Each row is where one point has got to under a steady rotation. How many ticks took it there?
The counts run from 0 to 802.
[ -9 -23  22  14  23   8   3   4   3  -9   2   3 -17  26   9 -26 -18  12
  -2   0  15  14   0  22  17  -4 -21   9   7  -1   9  -5] : 457
[  5  13  15  18 -11  -7  -1   5  -3   9  -4  13  -4  25  15 -13 -27   3
  -6  -2  -1   8   7 -22 -15  15  29  29  13  -7 -10 -14] : 663
[  6 -13  11  11  -1   7  -3  -2  -9   3  20   6 -35   9  -1  -1   3 -11
   0  -8  38  26 -12  14   4  10   5  -3   2  -8  35  -4] : 393
[ -6 -37  -6   4  -3  11 -21 -22 -19 -19  25   8   5  14  21   0   5 -12
  14  -2  12 -17   7  16  13 -12  -8  10   5  -1 -10  -5] : 417
[  1  10   9  15  -4  24   0 -15  -8 -21   5  20 -12  34  -8 -20 -17 -17
  -9 -11  20  -4  -1   2  20  -1  -7  10   8   9 -19  -9] : 292
[ -3 -12   9  13  13 -13  -9  12  22  19  10   1  -8   6  41  15  -2   8
  16  -2  10   7  10  10 -14   1  22  16  19 -16   7 -15] : 311
[  1  -1   1 -20  11 -22  18   6  -7   4 -14  -5  10   2   2 -22 -22  22
 -15  -3 -34   2  21 -19  -5  14  -7   5 -18  13  -3  12] : 692
[  3  10   0  -5  11  14   4 -20  12 -36 -18 -25   0  -5  -2 -17   1   7
 -16  -4  -4  -2   5  -2  10  -5 -31 -14  -9  13 -16  19] : 551
[-10 -17   4 -14  -4  15  20  -6 -21 -14  26   8 -15  16   0   2  14 -21
 -20 -21  16   1  16  11  -1   9  -9  10 -10  13 -16  -2] : 584
[  3 -15  22  17   0   1  14  -3 -25  -9  -4 -33 -19  23   0   0  -2   3
 -12   3  -9  11   4   5 -16   5  22  29  16   2  -6  -8] : 497
[ 12   6   2  30  -6 -10 -29   0   8  13  11   3 -10  -1  16   9   7 -14
  20  12   6  -9 -17   0  -9  -3  34   4  26 -12  11  -8] : 20
[ 19  27  11   6  -4  -2   4  -2  13  -5 -17  -5 -17   0  -5 -24 -23   9
 -19 -10  11  25  -4 -23   1  18  -2  -9 -11  -2  23   9] : 202
[  2 -17  -5   6  -5 -12  -4  -5 -49   9  10  -5 -16  30 -12  -4  -8  -8
  18   5 -16  -2  -5   7  11   4  17  12   5   2  22 -12] : 561
[ 21  22 -10  11 -13 -17 -20  -8  -7  13  -4 -20 -11 -11  -1  16   9 -13
  22   7 -11  -3 -16  -8  -8   3  33  -7   6  -9  23  -1] : 17
[ 20  23  16  20   2  -6  -7   1  11  -3 -20  -8 -16   2  -8 -31 -27  14
 -12   3   1  22 -15 -20   3  12   6  -9  -2  -5  22   8] : 430
[ -9 -16  -3 -20   8  -1  26   1 -25  -6  21  -4 -20   1 -19   2  26 -12
 -16 -11  -6  -5   6  16   0   8 -14  -5 -18  24  -1  10] : 587
[ 16  13   3  16  -1 -18 -10   4   2  15   0 -26 -20 -13  -2  22  20 -10
  13   9 -10   3 -16   1 -19   4  31  -1  12  -6  24  -2] : 534
[  8  -1 -10   3   5 -30 -24   7   9  12  12  20  16 -24   9 -13   2   3
  10  17 -25 -25 -14 -15  -2   2  10 -12  -6   6   5  11] : 796
[ 15  37  -6   5  -2   2 -20  -7  44   1  -6  10  -4 -10  25   8 -10  -5
   7  -9  19   2   1 -13   5   2   2 -12   2 -11   3   4] : 802
[ -5 -16  13   1  10 -16  11  23 -13  27  24  28 -25  11  -2 -10  -2  -1
  -5  -3   2  14   0   8  -3  17  12   4  -4   4  28  -6] : 625
[ -7 -21 -18 -21   7 -30  -3   4 -19  18  17  -1  13  -9  15  17  13   1
  15   0 -31 -21  16   4 -10   1  11   7  -7   9   1  -1] : 504
[ 10  -1  -6   0   0   2  -8 -14  16 -20  16  -6   5 -36   7  14  38 -16
 -10   3   5 -16 -10   0 -16  -4  -1 -15  -6  11 -18  18] : 674
[ -3   1   7  18   3  -8 -16   1  -1   4  -4  12  14  28  25 -15 -30   8
  10   5 -14 -14  10  -9   0  -3  16  25  18  -5 -20 -12] : 375
[ -6  12   6   6   1  14   8  -4 -17 -11   4  21 -17  39 -18 -22 -17 -15
 -11 -13   5  -5   5   3  26   5 -11   9  -2  16 -14  -4] : 521
[  2  29   7 -12  16  10  22   4  26 -12  -9  -8 -20  -7  -9  -4   8  -2
 -21 -15   5   7   4   4   7   6 -26 -16 -14  20  -6  17] : 261
[ -5 -16 -20 -18  10 -29  -6   5  -8  16  15   0  12 -14  16  13  14   3
  17   3 -33 -25   9   6  -4  -4   5  -2  -5  11  -2   4] : 505
[  3  24  14  25  -3  24  -5  -9  27 -18  -1   1 -11  14  16   2  -1 -17
 -10  -7  26  -4  -3   2   0  -2   4   9  21  -2 -28  -3] : 578
[ -1  14  -1 -17  12 -23  21   9   8   7 -15 -21   3 -11  10   4  -5  18
 -15  -5 -35   0  22 -14 -17  13   5   6 -12  11 -10  11] : 177
[ 12  25   0   5   9 -14  -7   1   7   8 -19 -11 -20  -2 -14 -20 -15   9
   6   2  -9  15 -15  -8  18   4  -8 -22  -9   0  39   8] : 656
[  8  45  -2   5   9 -13  -7  11  38  13 -12  10   2 -19  11   1   0  -1
   0   3 -16 -13  -6 -17  -5   5  12  -9   2   7  -8   9] : 344
[  9   6  13   2   4  14  14 -18   7 -35 -16 -38 -15  -6  -4  -9   8   3
 -28  -5   9  18   1   0  -7   3 -17  -7  -7  10  -6  17] : 36
